Here are some numbered points:
[ 0.5  -0.29  2.05  0.72 -1.52  0.8  -1.32 -0.66  1.64 -2.84  1.6  -0.92  1.2  -1.22 -0.06  2.37 -2.1  -1.99  1.13 -0.76  1.53 -1.53  1.94  0.35 -1.52 -0.82 -0.06 -0.82 -0.26 -1.36 -4.97 -0.8 ] 0
[ 1.03 -0.55  1.43  0.18 -0.47  0.58 -1.1   0.25  1.82 -2.3   1.28 -1.17  1.29 -0.05  0.34  1.15 -1.62 -1.44  0.93 -0.83  1.04 -0.32  0.65  0.58  0.09 -0.25  1.2   0.01  0.26 -0.02 -3.2  -0.21] 1
[ 0.18 -0.05  0.28  0.13 -0.51  0.84 -0.78 -0.24  1.26 -1.28  0.25 -0.67  0.57  0.27 -0.58  0.68 -1.82 -0.53  0.43 -0.81  0.8  -0.37  1.39  0.35 -0.24 -0.53  0.88  0.68  0.13  0.76 -3.15 -0.16] 2
[-1.42 -1.2  -0.48 -0.03 -0.33 -0.52  0.69 -0.53 -0.62  0.13 -0.03  0.2  -1.01 -1.36 -0.88 -0.2   0.29  0.36 -0.88  0.05  0.03 -1.78  0.62 -0.65 -1.2  -0.92 -0.9  -0.43 -0.4  -1.53  0.22 -0.33] 3
[ 3.19 -0.17  0.91  0.78  1.21 -1.08  1.05  1.3   0.02 -1.31  1.75 -0.81  0.16 -0.69  1.44 -0.13  0.18 -0.73 -0.35 -0.46 -0.1   0.62 -2.34  0.59  0.52 -0.66  1.22  0.57  0.58 -1.27  0.33  0.16] 4
[-3.54  0.6  -2.42 -2.28 -1.89  0.94  0.46 -0.07 -0.68  1.91 -1.95  1.82 -0.2  -0.41 -0.9   0.8   1.92  2.64  0.12 -1.71 -1.35 -0.53  0.14  0.63 -0.21  2.09 -0.75 -1.25 -0.93  2.4   1.8   0.26] 5
[ 0.8  -0.71  1.47 -0.35 -0.38  0.62 -0.02 -0.42 -0.25 -0.07  0.46  1.24  0.8  -0.09  0.56 -0.22  0.22 -1.61  0.84  0.48 -0.16  0.49  1.53 -1.87  0.26 -0.02 -1.21  0.01 -0.05 -0.22 -0.15 -0.4 ] 6
[-0.02 -0.46  1.02  0.21 -0.32 -0.13 -0.57 -0.39 -0.48 -0.32  0.24 -0.08 -0.42 -0.45  0.24 -0.61  0.44 -1.01 -0.07  0.85  0.65 -0.16  0.54 -1.1  -0.68  0.05 -1.16 -1.02 -0.49 -0.8   0.12 -0.76] 7
[-3.14  0.36 -0.19  0.18 -1.13  0.36 -1.21 -1.22 -0.3   0.85 -0.96  0.5  -0.31  0.38 -0.85 -0.16 -0.12  0.06 -0.09  0.29  0.71 -0.49  1.8  -0.88 -0.44  1.11 -1.4  -0.47 -0.4   1.29 -0.25 -0.14] 8
[ 1.15 -0.03  1.14 -0.32 -0.62  0.29 -0.5   0.23 -0.05 -0.27  0.38  0.57  0.42 -0.51  0.6   0.85  1.04 -1.16  1.03 -0.07  0.54 -0.07 -0.6   0.08 -0.68  1.15 -0.25 -1.53 -0.14 -0.03 -0.14 -0.1 ] 9
[ 1.9   0.18  0.54  2.02  1.32 -1.95  2.07  0.27 -0.08 -1.48  1.78 -3.23 -1.73  0.23  0.11 -1.35 -1.47 -0.52 -1.27 -0.27  0.41  0.23 -1.12  0.37 -0.3  -2.66  0.89  1.77  0.62 -1.02 -1.12  0.14] 10
[ 1.98 -0.82  2.53  0.45 -0.7   1.14 -2.2  -0.53  1.77 -2.36  1.21 -0.28  1.67  0.04  0.77  1.66 -2.1  -3.09  1.79  0.33  1.02 -0.23  1.69 -0.3  -0.36 -0.38  0.67 -0.27  0.18 -0.72 -4.39 -0.6 ] 11
[-1.63  0.36 -1.87 -0.27  0.54 -0.08  0.13  0.14 -0.22  0.92 -0.74 -0.1  -0.39  0.19 -0.8  -0.29  0.03  2.01 -0.75 -0.05 -0.74 -0.05 -0.04  0.94  0.46 -0.15  0.36  0.16 -0.22  0.89  1.25  0.18] 12
[ 1.27  1.14  0.47 -0.02  0.23 -0.19 -0.26  0.22 -0.4   0.26 -0.28 -0.32 -0.18  1.21  0.8  -0.35  1.26 -0.45  0.44  0.25  0.67  1.8  -0.81  0.03  0.48  1.85  0.13 -1.24  0.58  0.91  1.47  0.34] 13
Which two points above are nearest to each new point by angle, seen from the average point of the numbered points? Their numbers follow each, nearest first.
[-1.93  0.79 -1.45 -1.1  -0.7   1.1  -0.15  0.    0.4   0.92 -1.28  0.55  0.07  0.78 -0.22  0.82  0.46  0.82  0.29 -0.47 -0.06 -0.18  0.    0.86 -0.14  1.08  0.19 -0.55  0.06  1.22  0.16  0.12] --> 5 12
[ 1.5  -0.36 -0.92 -0.16  1.46  0.38  0.87  0.45  0.95 -0.01  0.32  0.38  0.7   0.22 -0.02 -0.06 -1.35  0.98 -0.09 -0.82 -1.37  0.49 -0.51  0.99  1.47 -1.15  1.84  2.32  0.17 -0.04 -0.38  0.64] --> 4 12
[ 0.67 -0.1   1.5  -0.08 -1.65  0.41 -0.7  -0.63 -0.39 -0.55  0.58 -0.3   0.23 -0.12  0.74  0.91  0.53 -1.56  1.19 -0.1   1.71  0.03  0.06 -0.49 -1.26  1.42 -1.01 -2.   -0.2   0.31 -0.54 -0.72] --> 9 7
[ 3.21 -0.4   1.75  0.53  1.22  0.15 -0.07  0.39  0.62 -0.41  1.23 -0.4   0.69  0.4   1.44 -1.09 -0.68 -1.68  0.18  0.51 -0.15  1.15 -0.77 -0.57  1.47 -0.18  0.46  0.94  0.6  -0.99  0.47  0.39] --> 4 10
[-0.4   0.1  -0.86 -1.57 -1.4   1.81 -0.45  0.18  1.23 -0.28 -0.61  1.81  1.46 -0.72 -0.42  2.02  0.67  0.66  1.23 -1.09 -0.45 -1.01  0.    0.89 -0.52  1.12  0.58 -1.48 -0.29  0.72 -1.24 -0.06] --> 5 9
[-0.13 -1.31  1.16  0.12 -0.38  0.84 -0.19 -0.63  0.89 -0.43  0.87  0.46  0.83 -0.58 -0.08  0.37 -0.9  -1.03  0.43  0.14 -0.93 -0.64  2.38 -1.3   0.05 -0.87 -0.53  0.86 -0.41 -0.58 -1.48 -0.36] --> 6 11
[-1.32 -0.18 -0.47 -1.46 -1.35  1.41 -0.79 -0.71 -0.18  1.08 -1.34  1.53  0.5   0.27 -0.37  0.48  0.67 -0.25  1.31 -0.26 -0.22  0.43  1.4  -0.84  0.24  2.3  -0.97 -0.99 -0.52  2.08  0.46 -0.05] --> 5 8
[-0.65  0.81 -1.13  0.56  0.48  0.25  0.15  0.39  0.48  0.8  -1.24 -0.65 -0.23  1.22 -0.49 -0.31 -0.99  1.26 -0.27 -0.19 -0.39  1.01  0.12  0.95  1.2   0.56  1.36  0.99  0.79  1.86  0.11  1.02] --> 12 5
[-4.01  1.24 -2.7  -1.92 -1.56  0.96 -0.83 -0.42 -0.24  1.97 -2.62  1.98 -0.06  0.15 -1.2   1.14  1.59  2.23 -0.19 -0.65 -0.75 -0.56  0.38  1.13 -0.26  2.41 -0.5  -1.61 -0.52  2.8   1.88 -0.14] --> 5 12
[-1.94  0.57 -2.36 -1.5  -1.36  1.05 -0.7   0.33 -0.57  2.38 -2.32  1.6   0.76  0.11 -0.47  1.05  1.96  2.05  0.71 -0.25 -0.54  0.42  0.01  1.56  0.37  3.09 -0.34 -1.77 -0.59  2.66  2.38  0.57] --> 5 12
[-1.15  0.25  0.5  -0.19 -0.49 -0.54 -0.48 -0.21 -1.67  0.96 -0.03  0.73 -0.84 -0.13  0.49 -0.5   1.72 -0.56 -0.27  1.23  0.49 -0.4  -0.09 -1.21 -0.73  0.92 -1.81 -1.2  -0.62 -0.82  2.66 -0.4 ] --> 7 3
[-1.4   1.18 -2.53 -1.73 -0.98  1.62  0.82 -0.2  -0.14  0.63 -1.62  1.23 -0.22  0.37 -0.59  1.04  0.81  1.61  0.8  -2.23 -0.64  0.34 -1.36  1.36 -1.    1.73  0.79 -1.57  0.07  2.08 -0.61  0.36] --> 5 12
[ 0.52  0.22  1.6   0.37 -0.03  0.54 -1.48 -1.01  0.31 -0.22  0.05 -0.22  0.46  1.83  0.51 -0.26 -0.73 -1.58  1.01  0.75  0.76  0.86  0.91 -1.1   0.55  1.45 -0.47 -0.42  0.81  1.13 -0.44  0.2 ] --> 13 6
[-0.32 -0.41  0.09  0.74  0.71 -0.39  0.3  -0.13  0.29 -1.14  0.65 -1.05 -0.71 -0.26 -0.65 -0.21 -2.03 -0.1  -0.87 -0.16  0.04 -0.55  1.06 -0.05 -0.26 -2.    0.46  1.77  0.05 -0.48 -1.79  0.18] --> 10 2
[ 1.33 -1.37  2.16  0.45 -1.4  -0.29  0.1  -0.51  0.37 -1.69  1.93 -0.35 -0.17 -1.35  0.73  0.7   0.11 -2.26  0.34  0.32  1.36 -0.68  0.77 -0.96 -1.15 -0.59 -1.34 -0.78 -0.39 -1.29 -1.81 -0.28] --> 0 11
